Named moves, each a turn or a mirror, and the order they were made in; the first pair answered
W (before => after):
[ 11   0   7   1  -6  12  12  16 -15   6  -6  -7   5   2  13] => [ 13   0   6   3  -6  11  13  15 -13   6  -7  -4   4   2  13]
[ 12   3   9 -10  -8 -13   2  -1  -9   2  -7 -15 -12   5   3] => [ 15   3   8  -5  -9 -13   6  -3  -6   2 -11 -12 -13   3   3]
[ -4  12   6 -19  -3 -10   1  -2 -13   0  -2 -14 -13  -2  -2] => [  5  10   2  -5  -5 -13  15 -10  -3   2 -14  -1 -16  -6  -2]
[  2   6   3  -6  11  -1   0 -10   9   4  -1  -2 -15 -10   1] => [  0   7   4  -9  13   0  -4  -8   6   3   3  -6 -14  -9   0]
J (before => after):
[ 2 -1  7 -2 -4  1  1  8 -4  6  0 -4  2  0  8] => [-1  1  6 -4 -5  0  4  7 -5  5  0 -5  2  0  9]
[ 16 -14  -1  20   4   6   0   2  17   5  -2   9   2  -1  -2] => [-8  9 -8 13 -6 -8 19 -7 12 -4 -7 12 -1  0  3]
[ 0  1  4 -9  3  2 -6  7 -5  2  6 -5 -2 -1 -1] => [ -6   7   3 -11   1  -2  -2   4  -6   0   6  -4  -2  -1   0]
[ 0  3 -2  3 -2 -3 17 -3 11  7 -8  9 -7 -6  3] => [12 -8  1  6  3  4  7  2 14 11 -5  7 -4 -5  0]
A (before => after):
[ -1   8  -1   8 -13  -2  21   3  -9   2 -11   5   7   2   7] => [ -1  12   1  -2 -10  -5  22   1 -10   4 -12   1   0  -2   8]
[ -3   3   0 -13   1   0  -4   7 -11  -2   5  -9   1  -2   1] => [ -1   1   1 -12   1  -7  -9   2  -6  -2   4 -10  -2   0  -3]
[-12   4  -6   7   4   9   0  -9   3   0   7  -4   6   1   5] => [-13   7  -5   0   6  10   2  -8   0   2   7  -4   3  -1   6]
[ 11  -7   1  20  -7  -8  -3 -10   9  -2 -10   6   2   0  -7] => [ 8 -6 -1 23 -8  6  8 -2  3  0 -8 11 11  0  2]
U (before => after):
[-19  15   0 -13 -12 -16  -3  -1   1  -9  -1  -9   7   0   1] => [-12  10   1  -5 -21 -18   2   3  -5  -9  -8  -9  11   3   3]
[  5   5  -5   2 -16 -13   2  -7 -12  -5 -12  -1  10   7   2] => [-13   7  -9  -2  -4  -3 -15  -9  -2  -8   7   0  13   9  -1]
[-9  3 -3  0 -2  9 10  1 -1  7  3  6 -2 -2  2] => [-7  3 -3  0 -4  8 11  1 -2  7  1  6 -2 -3  3]
[ -5  -7  -3   6  -1  -3  14  -5   2  -2  -3  13 -12   9   9] => [-10 -10  -5   8  -1   2   7  -5   2  -3   5  14  -5  13   9]
Now pairs of rows:
Each pair is two moves apart.
[-4 -1  3  6 -5  2  9 -1  1 -8  2  3  6  4  1] => [-7  3  5 -3 -2  3  5  2 -5 -7  6 -3  4  4  3]  W then A
[  5 -14  -5  16   7   2 -15 -10  23  -1   4  11   6   3  -8] => [ 19 -16  -3  21  -4  -3  -3  -6  15   1  -9  10   6   4  -5]  U then U
[-13   2 -10   8  -7   5  -1   2   2  -5   4   5  10   7   3] => [ -2   4  -6   9 -14  -3  11   2  -4  -2  -8   4   5   4   4]  U then U
[  0   7   2  -5 -13 -26  10  -5 -10  -6 -13  -4  -7   3  -1] => [-15  -4  -7   9  -7 -12 -15  -3   0 -14   9   2  12  14  -5]  A then U
[  3  -2   5   1  -9 -11   2   5 -10  -6  -7  -8   0   2  -7] => [-10  -3   1   1  -1   1  -9   6  -6  -7   8  -6   7   4  -5]  U then A
[  6  -2  -4  10 -10 -12   3  -1   1  -1 -10  -1   3   3  -3] => [-13   2  -9   3   5   2  -8  -2   8  -3   8   2   5   1  -3]  A then U
[10 -6  4  2  4 -7 -7 -4 10 -1  2  1 -3 -1 -5] => [ -5   6   2  -7   1 -13  -5  -4   2  -6   5  -4  -4   1  -3]  J then W
[  8  -3  10  -5   3  -7 -14   3   1  -5   2  -5  -2 -10   3] => [ 10  -9   5   8   0  -1 -13   3   7  -6   2   3   5  -9   3]  W then U
[  4   2   6 -11   5  -2   6   2   2   4   0  -9  -4  -4   6] => [-2  2  3 -2 -5  0 12  5 -5 -2  0 -6  8  3 10]  U then J
[ -2 -10   6  10  -3  13   5  12  -7   7  -5   1   9   3   6] => [-10   0   2   2  11  10   7  -2  13   9  -3   8  -6  -6   2]  U then W
[  1   2   5  -1 -13 -22  -1  -5  -5  -7  -7  -5   5   8  -2] => [ -1  -1   3   4 -15 -15  -2  -1  -9  -9  -4  -4  14  11  -1]  A then W
[ -5   7   5 -10  -9 -13   7   3 -14  -3  -4  -7  -3   5   1] => [ -9  -3   0   0 -10 -11  -9   3  -8  -7   6  -6   8  13  -2]  A then U
[  0   1   4  -9   8  -4 -11   3   8  12   2  -7 -13  -4  -5] => [  3 -11  -1  11   1   0 -16   5  13   7   4   1   3   4  -8]  A then A
[ 10  -7   7  -4   4  10 -10   9  -3   6  11  -4   2  -2   4] => [ -6   9   1  -3 -12  -1  10   5 -13  -2   3   1   7   2  10]  J then U
[  7  -1   6  -1   5  -8   5   1   1   5  -6   1 -10   7  -2] => [  4   0   3   3   2 -11   7  -2   3   2  -7   4  -7   9  -3]  A then J
[  0  -5 -10   9   1  -1   1  -2   7  -8  -4  10  -2   1   4] => [ -8  -1  -6  -6   7   0 -11   2   1  -8   6   0  -4   2   4]  U then W
[  8  -6  -1   8   3   8 -14  -5   4   7   0  -5  -1  -9  -1] => [ -4  11  -3   0  -2  -4   3 -13   1   4  -8  -3  -8 -12   2]  U then J
[  0   3  -2  -5   0 -16  -2 -10   8  -2 -10   0 -12   1  -3] => [-10   0  -6  -2   4  -7 -15  -8  10  -6   4   3  -2   5  -4]  U then U
[ -6   8  -2  -2 -20  -2  14   4 -14 -10  -1   3  25   8  11] => [ -4  15   0  -8 -18  -6  24  -1 -12  -7  -8   6  14   0  12]  A then W
[  7   2   4  -5 -10 -10   6   5  -6   2 -18  -4  -4  -5   4] => [  3  -1   6 -11  -9 -13  -7   8  -8  -1 -11 -11  -2   0   1]  A then W
[ -5  -4  -2   1  10   0 -15  -5  18  -5  10   4  -2  -2 -10] => [  6   3   1   5 -10 -15  14  -6   3  -6 -14   4  -4  -3  -4]  J then U
